(in the rows, 128 means zero)
One turn moves every row onto another: examples first, then more rows asked
q822: [115 173  92 115 141 124 107 105 125 138 124 126 116 130 123 133 136 100
 136 141 145 128 133 136 114 147 129 136 115 117 118 176]
q105: [106 133 106 126 145 121 115 165 146 139 142 128 105 151 138 144 168 124
 119 130 126 154 116 137 102 138 122 161 121 148 152 149]
q255: [129 174  75  96 143 138 102 111 146 139 126 129 124 122 132 119 132 112
 119 139 130 134 134 136 114 146 124 132 120 129 124 176]
q322: [117 124 116 129 131 136 109 112 145 142 127  92  84 150 126 124 147 134
 109 126 101 130 118 120 130 121 111 137 119 132 124 138]
q109: [114 126 118 130 139 139 103 114 150 154 116 105  94 137 126 117 152 121
  96 128 114 132 123 120 126 122 108 139 115 129 144 128]
q961: [114 132 111 125 150 129 114 162 139 150 133 130 112 145 136 137 170 115
 107 133 135 150 122 126 107 137 127 160 122 150 155 145]
q505: [111 139 105 129 147 127 121 163 140 141 144 107 109 138 133 131 168 124
 116 134 135 157 110 141  98 140 122 166 126 158 140 159]
q104: [124 154 107 118 149 143 131 144 142 106 128 103 112 126 132 114 162 119
 136 106  85 114  99 153 112 117 139 141 135 130 134 156]
q120: [127 151 115 116 150 142 136 155 137 108 133 109 101 135 143 129 152 120
 138 105  80 118 105 139 114 126 132 146 134 127 124 148]
q632: [128 180  87 113 142 129 105 111 129 138 127 128 117 130 123 136 142  98
 130 146 136 130 137 139 113 155 128 133 110 121 118 168]
q108: [104 139 102 125 141 118 111 159 135 127 142 122 125 150 137 141 162 130
 113 127 133 158 110 130 102 144 115 163 119 150 150 152]
q765: [120 123 120 131 129 120 113 119 159 149 127  99  89 135 112 116 154 125
 108 130 110 110 109 108 114 124 115 133 113 134 137 139]
q294: [148 122 119 110 151 134 142 123 123 131 144 108 118 139 120 137 142 117
 127 119 109 127  82 110  99 127  95 134 112 149 119 162]
q79: [122 178  92 113 143 125 111 102 126 130 117 127 114 128 120 135 135 103
 123 137 136 126 137 134 118 150 132 128 118 116 117 171]
q862: [120 119 130 122 130 123  94 115 149 137 123 104  93 133 124 120 152 123
 102 136 121 126 107 125 127 129 113 151 117 122 133 128]
q276: [127 185  89 111 134 129 120 123 140 127 125 143 120 111 107 134 124 111
 108 123 135 126 131 142 106 142 113 141 120 131 120 157]
q790: [117 153 106 111 145 139 120 149 140 103 129 104 120 120 148 114 155 113
 143 108  85 126  97 148 107 132 123 143 131 113 130 145]
q162: [125 180  90 118 139 122 123 120 137 130 126 141 117 111 105 137 124 108
 123 122 142 129 129 147 107 139 111 149 116 129 116 164]
q875: [144 124 108 108 144 121 128 111 126 121 141 118 132 135 113 148 152 102
 142 121 112 136  83 116 109 124  97 139 103 144 130 162]
q587: [112 179  99  90 144 125 117 106 135 132 116 139 110 115 133 133 127 108
 120 118 139 121 124 144 107 135 115 138 125 125 131 178]
q730: [118 184  91  91 146 128 117 113 136 132 116 138 103 115 132 137 136 106
 114 120 134 128 131 147 110 139 121 137 127 124 128 176]
q232: [114 140 103 123 148 128 106 151 148 134 136 122 112 150 143 143 162 123
 104 133 127 154  99 134 107 134 123 177 116 152 155 149]
q112: [107 123 120 122 124 127  99 107 145 139 120 104  93 130 125 124 151 126
 112 131 115 134 105 132 134 110 115 134 122 123 132 133]
q357: [110 117 121 123 130 126 103 111 155 149 124 103  90 136 126 121 147 128
 110 130 112 135 113 124 120 122 100 135 118 126 137 134]
q499: [126 155 111 127 151 134 131 147 149 124 127 102  99 131 140 116 164 113
 137 113  81 101  99 140 105 132 134 138 117 126 142 142]
q648: [152 126 110 108 148 132 127 121 139 115 143 112 133 128 114 140 147  94
 134 132 111 131  76 105 104 120 111 152 112 141 126 158]
q365: [118 128 110 119 148 129 121 168 132 140 148 117 106 156 141 137 166 132
 115 132 129 152 111 126 104 139 125 156 128 154 133 160]
q895: [146 122 113 113 151 121 142 131 145 140 143 111 121 126 122 131 146 105
 134 133 110 121  83 100  97 129 110 141 108 157 140 165]
q303: [121 175  71 106 144 135 105 114 146 136 126 130 128 126 123 116 132 120
 123 128 136 135 133 139 113 138 125 138 117 129 124 181]
q28: [126 178  72 105 149 134 114 118 139 136 124 131 128 120 125 122 129 116
 113 133 138 140 128 137 111 142 130 133 121 130 120 179]
q671: [131 156 107 120 156 150 133 148 141 111 125 114 120 128 136 121 157  96
 137 106  78 116 110 131 107 126 129 142 125 119 140 142]
q869: [128 156 110 113 151 144 115 139 139  98 128 104 117 135 142 120 164 108
 130 109  85 112  90 139 101 133 127 148 121 112 136 145]
q982: [141 121 112 110 153 129 138 124 127 126 144 120 134 134 120 140 147 103
 141 128 113 131  78 112  95 122 105 129 112 143 131 163]
q891: [130 179  88 113 141 123 121 115 136 133 124 135 114 110 108 138 124 105
 114 125 140 135 134 137 106 148 108 142 116 128 114 165]
q846: [116 184 102  93 139 131 120 110 130 134 116 144 108 116 128 142 129 101
 111 128 139 122 122 138 105 135 118 134 126 129 128 169]
q81: [121 151 108 123 148 141 129 145 146 103 130 109 120 134 139 120 151 114
 142 107  74 115 102 139 107 126 127 133 127 116 135 142]
q381: [138 128 121 117 147 124 141 115 124 121 142  98 132 132 115 136 144 105
 134 126 118 128  86 108  97 134 102 139 117 151 129 169]
q935: [108 145 103 128 148 126 127 164 150 145 139 116 102 146 143 137 169 118
 114 133 120 138 102 120  93 131 136 157 121 156 156 159]
q741: [115 123 124 121 128 122 105  99 150 138 121  91  86 139 121 124 157 129
 112 123 111 124 122 126 131 122 109 141 122 138 140 148]
q249: [150 126 115 107 159 140 138 122 127 132 137 119 132 129 118 131 153  91
 131 120 111 125  87 106  96 124 103 131 111 140 134 158]

q365 goes to q294
q935 goes to q895
Now these:
q105 goes to q982
q28 goes to q891
q862 goes to q869
q790 goes to q108
q505 goes to q381
q303 goes to q162
q961 goes to q249
q276 goes to q632

One turn moves every row onto another: examples first, then more rows asked
q214: [ 93 116 133 126 128 112 105 136 109 146 116 127 141 129 152 119 111 141]
q703: [103 144 139 100 149 108 123 128 140 140 140 131 141 126 118 114 131 125]
q301: [123 142 128 107 161 102 103 118 129 141 144 125 145 118 134 113 135 127]
q718: [116 121 126 128 132 135 120 160 107 132 132 140 120 125 106 104 135 148]
q38: [138 143 161 115 135 133 103 126 112 145 154 142 141 134 114 109 140 162]
q954: [104 138 133 117 120 115  96 128 134 139 110 122 144 122 139 126 129 128]
q18: [102 112 122 105 176 123 107 145 101 131 154 131 130 138 126 103 139 149]
q748: [111 145 142 113 159 110 106 106 136 141 149 143 143 122 130 126 147 125]
q797: [101 111 127 114 168 141  93 132 106 125 157 158 139 145 138 104 128 152]
q514: [117 136 145 110 152 130 102 120 106 160 167 142 147 154 123 114 124 162]
q716: [111 128 159 122 134 130 111 121 126 125 142 132 141 157 153 113 113 148]
q506: [121 132 126 133 108 137 107 105 109 115 117 147 131 137 128 127 147 139]
q835: [101 137 157 131 121 143 112 118 118 131 149 141 144 158 147 123 125 154]
q392: [113 120 119 132 126 145 119 145  96 130 131 136 118 126 103 119 133 146]
q146: [109 124 112 108 144 134  76 122  88 126 122 149 142 146 123 124 148 162]
q382: [132 154 136 103 138 126  97 119 110 152 156 146 141 154 103 124 149 146]
q669: [110 122 160 109 132 136 103  96 116 140 142 142 150 149 149 114 125 148]
q948: [113 116 112 107 148 131  81 100  90 131 121 145 131 151 130 135 143 149]
q594: [128 129  98 120 147 124  73 121 100 127 128 150 131 140 128 127 150 141]
q119: [112 121 130 140 136 139 116 154  91 131 138 130 115 136 122 124 137 163]
q253: [115 152 143 116 155 101 102 118 136 140 152 137 140 120 129 109 139 129]
q331: [ 92 127 118 117 141 113  94 126 123 144 121 133 140 140 149 140 114 127]
q309: [109 128 159 124 133 132 110 115 120 135 142 134 149 159 159 132 120 144]
q697: [124 137 131 125 130 129 120 108 121 113 117 124 115 125 124 133 150 139]
q553: [ 83  99 118 126 154 121 108 146 108 119 143 146 124 137 135 119 129 146]
q685: [115 114 104 101 152 130  83 119  94 131 122 146 131 145 130 120 151 158]
q416: [120 118 112 125 128 137 117 149  98 141 133 129 112 124 111 118 137 143]
q874: [145 142 131 118 140 138 105 106  99 116 124 143 121 138 119 119 156 140]

q392 goes to q253
q146 goes to q716
Now these:
q506 goes to q38
q119 goes to q703
q835 goes to q718
q874 goes to q514
q214 goes to q697

One turn moves every row onto another: examples first, then more rows asked
q44: [127 128 147 118 126 146 123  84 144 100 115 135 135 117 132 130 132 145]
q850: [106 169 155 123 110 112 121 116 136 120 117 158 129 122 154 119 136 132]
q93: [126 145 130 125  96 135 134  56 121 110 138 133 132 112 157 136 116 113]
q220: [ 90 161 143 152 122 143 142 108 155 129 127 133 134 125 167 141 114 107]
q24: [133 161 162 144 118 138 134  85 143 122 103 141 134 133 173 142 125 105]
q30: [123 134 132 119 126 119 136  85 142 138 133  92 126 130 147 115 126 132]
q563: [127 143 138 126  91 111 108  98 124 113 138 127 108 130 172 124 121 128]
q893: [121 159 151 129 129 122 139 111 155 106 148 121 126 160 150 126 120 127]
q373: [128 137 128 134 127 100 156  93 153 108 128 130 121 120 178 139 118 107]
q324: [133 140 130 132 127 104 152  88 160 107 139 132 124 117 181 129 114 112]
q767: [ 95 157 144 148 125 149 133 107 159 131 122 139 145 121 170 133 115 106]
q719: [123 159 119 116 103 126 158 101 148 137 109 133 134 108 150 131 123 115]
q561: [140 160 164 139 118 139 130  84 151 121 103 136 134 129 174 135 125 110]
q123: [100 143 114 149 101 136 126 106 163 106 114 133 112 106 160 131 126 143]
q645: [100 166 126 168 119 128 128  79 142 119 145 121 127 113 155 107 132 132]
q570: [123 130 153 117 120 144 126  85 138  99 114 130 131 108 125 132 125 137]
q772: [119 131 122 127 103 114 111 100 122 115 145 131 112 127 179 126 118 131]
q654: [121 132 133 130 124 121 130  88 136 141 136  93 129 128 139 115 118 128]
q341: [136 164 143 147 135 140 132  86 143  87 120 112 134 144 152 132 129 117]
q482: [118 144 134 131  97 108 108 102 122 114 147 128 108 125 176 129 112 127]
q82: [100 120 124 139 128 117 136  84 157 109 104 123 139 145 165 133 129 118]
q343: [ 99 140 113 146  99 137 122 106 156  93 116 131 120 115 145 123 126 140]
q95: [123 138 133 134  93 109 110 102 121 119 138 130 107 128 174 122 118 129]
q599: [126 157 125 121 104 120 154  99 152 138 101 136 138 116 139 129 118 116]
q664: [ 97 131 156 116 105 126 127  95 151 100 127 130 126 156 163 138 124 127]
q887: [102 144 116 148  95 131 124 107 157  95 109 133 113 110 148 126 123 142]
q625: [ 98 134 154 112 101 130 125  89 159 101 121 129 130 152 168 133 125 130]
q314: [129 136 132 136 125 123 128  89 144 144 132  97 131 129 139 111 122 127]
q680: [ 91 145 122 150  99 137 118 107 162  99 108 135 118 113 151 131 123 140]
q643: [100 154 135 135 116 133 144  98 149  91 144 120 120 108 174 150 110 107]
q258: [137 166 137 141 133 141 128  91 143  88 125 105 138 143 158 124 125 121]
q151: [122 129 149 121 121 140 125  79 142 100 105 134 139 111 129 136 125 133]
q199: [ 95 161 138 130 116 139 138  94 149  93 145 118 126 106 180 140 112 108]
q205: [127 149 135 130  97 138 138  56 120 115 144 135 132 115 155 134 110 118]
q619: [120 134 149 121 118 153 119  84 137  97 113 128 136 106 128 134 128 130]
q766: [135 151 130 132  99 136 134  58 122 109 140 130 131 118 151 137 107 114]
q378: [112 170 152 121 116 123 122 111 130 117 120 154 129 127 156 116 145 134]
q699: [117 170 157 124 111 114 126 115 138 123 123 154 123 111 155 115 138 125]
q133: [120 148 121 118 101 116 158  98 158 140 113 140 132 114 139 122 122 118]
q307: [ 97 174 133 163 117 123 125  81 142 115 147 118 124 124 152 111 127 136]
q280: [133 152 128 135 105 149 137  62 124 115 145 137 134 114 158 139 110 117]
q244: [ 99 169 134 167 118 126 124  76 136 118 139 121 126 118 156 108 132 135]
q742: [119 156 146 129 123 127 131 113 161 110 153 129 128 159 157 121 117 131]
q769: [120 154 123 121 100 121 161 100 149 134 112 135 136 112 137 127 115 119]
q827: [107 122 117 135 129 119 140  85 158 107 104 127 144 139 169 125 127 118]
q789: [114 166 153 128 117 113 126 116 131 117 119 156 127 116 151 113 140 132]
q785: [128 138 131 131 130 113 135  82 141 138 134  94 130 125 142 118 116 124]
q953: [105 177 135 162 118 136 128  77 143 123 143 122 125 124 158 111 134 138]

q373 goes to q82
q343 goes to q563
q850 goes to q307
Now these:
q561 goes to q767
q30 goes to q44
q769 goes to q887

